A single turn carries every row of the set below to another of its rows. Some are shown first; where does it send the rows asked next?
gegi: [-.21 -.08 .01 .07 -.20 .07 .10 -.11 -.02 .12 .08 -.16 .06 .03 -.17 -.19 -.29 .19 -.26 .10 -.07 .05 -.06]
vur: [-.29 -.02 -.04 .19 -.17 .12 .15 .06 .04 .21 .10 -.06 -.03 -.05 .20 -.05 .03 .21 -.13 -.07 -.03 .04 .18]
Fozi: [-.09 -.02 .05 .02 -.09 .08 -.17 .03 .00 .11 -.03 .09 .03 -.06 .04 .13 -.03 .04 .06 -.10 -.18 .18 .09]
Nese: [-.23 -.15 .04 .09 -.10 -.03 .07 .00 -.08 .16 .09 -.09 .02 .08 -.17 -.24 -.22 .15 -.21 .10 -.03 -.06 -.06]
koli: [-.16 -.06 -.09 -.04 -.20 -.18 .16 -.11 .06 -.02 -.06 .01 .03 .05 .05 -.02 .00 .05 -.26 .03 -.06 -.21 .01]
loker: [-.18 -.08 -.03 .01 -.19 -.05 .07 .05 -.04 .17 .02 -.05 .03 .13 -.06 -.11 -.38 .14 -.19 .02 -.13 .08 -.11]
guba: [.05 -.03 .01 .17 -.03 -.07 .01 -.17 -.02 .07 .15 -.10 .18 .15 -.23 -.09 -.01 .17 -.11 -.06 -.17 .01 -.04]
ripo: [-.07 .07 -.16 .13 -.29 .05 .08 .00 .08 .07 -.03 -.09 -.24 .05 .03 -.21 -.10 .11 -.09 -.07 .11 .13 .06]
roko: [.00 .07 -.18 .01 -.23 .10 .13 .07 .13 .12 -.14 -.06 -.22 -.05 -.07 -.11 -.10 .07 .01 .00 .02 .07 .04]
Tepo: [-.01 -.03 .08 -.09 -.17 -.05 -.13 -.15 -.06 -.06 -.03 -.04 -.04 .00 .00 -.17 -.03 .22 -.17 .16 -.15 -.09 -.01]
namo: [-.06 -.02 .14 .08 -.11 .15 -.05 .14 -.05 .15 -.13 .12 -.03 -.10 .02 .01 -.07 .05 .08 -.04 -.07 .12 .08]
zon: [-.01 -.10 .01 .18 -.09 -.06 .05 -.07 .01 .12 .19 -.11 .24 .07 -.17 -.13 .01 .18 -.04 -.14 -.22 -.05 -.07]
muna: [-.05 -.05 .17 -.12 -.08 -.06 -.06 -.06 -.09 .07 -.02 -.04 -.16 .02 -.02 -.04 -.11 .11 -.24 .14 -.10 -.09 .01]
tor: [-.12 .07 -.01 .26 -.18 .19 .13 -.02 .09 .22 .05 .02 .00 -.04 .16 -.08 .00 .13 -.04 -.15 -.05 .00 .23]
fosor: [-.09 -.13 .02 .08 -.05 .13 -.02 .03 -.11 .12 -.11 .19 -.04 .02 -.03 .02 -.06 .06 .05 -.14 -.02 .14 .07]
papu: [-.02 -.06 .05 -.02 -.20 -.03 .03 .06 .24 -.02 .09 .00 -.17 .05 .11 -.04 .12 .07 -.07 -.07 .09 -.07 -.05]
zurut: [-.05 .09 -.23 -.08 -.20 .00 .16 .01 .10 -.02 -.17 -.04 -.14 .07 .01 .00 -.06 .12 -.08 -.08 -.02 .08 .03]
Dutaz: [-.20 -.06 .03 .01 -.10 .01 .08 .01 -.07 .17 .11 -.06 .08 .06 -.16 -.23 -.32 .18 -.18 .01 -.05 .05 -.06]
kat: [.02 -.19 .05 .16 -.20 -.03 .00 -.17 .02 .06 .11 -.12 .22 .10 -.13 -.05 -.02 .20 -.06 -.03 -.20 -.01 -.12]
kipet: [.01 -.06 .01 .08 -.24 .12 .06 .06 .12 -.04 -.03 .10 -.01 .16 -.04 .06 .12 -.03 .01 -.07 .02 .00 -.13]
Nat: [-.07 -.12 .08 .04 -.06 .12 -.07 .06 -.05 .16 -.02 .16 .03 -.12 -.03 .04 -.05 .06 .04 -.12 -.07 .17 .06]
govip: [-.11 .00 -.04 .30 -.07 .21 .11 .01 .08 .18 .13 .04 -.12 -.09 .03 -.12 .09 .13 -.12 -.11 .01 .05 .17]
mita: [-.09 .04 -.04 .06 -.20 -.12 .24 -.23 .01 -.03 .06 -.02 .12 -.03 .01 -.02 -.03 .11 -.25 .14 -.08 -.09 .06]
ziki: [-.17 -.04 -.10 .21 -.10 .21 .14 -.02 .03 .22 .10 .03 -.01 -.08 .09 -.11 .01 .21 -.09 -.16 -.02 .05 .20]
tinul: [.08 .09 -.02 -.09 -.11 -.14 -.09 -.05 .07 -.05 .00 -.05 -.10 .02 .02 -.09 .00 .23 -.25 .09 -.11 .01 -.03]
Vil: [.04 -.02 .08 .05 -.26 .13 .08 .01 .15 .04 .01 .07 -.08 .10 .06 .05 .07 .11 .02 -.15 .14 -.09 -.05]
tad: [-.04 .02 -.08 .20 -.08 -.14 .17 -.16 .07 -.03 -.02 -.07 .08 .03 .00 .03 .01 .23 -.17 .07 -.15 -.16 .15]
mip: [-.02 -.03 .03 .21 -.20 -.04 .01 -.05 .09 .07 .19 -.15 .15 .06 -.09 -.05 .03 .19 -.16 -.16 -.23 -.05 -.16]

Nat moves to Dutaz
tinul moves to zurut
Fozi moves to loker
Now these:
kipet moves to muna
roko moves to mita
gegi moves to tor
guba moves to fosor

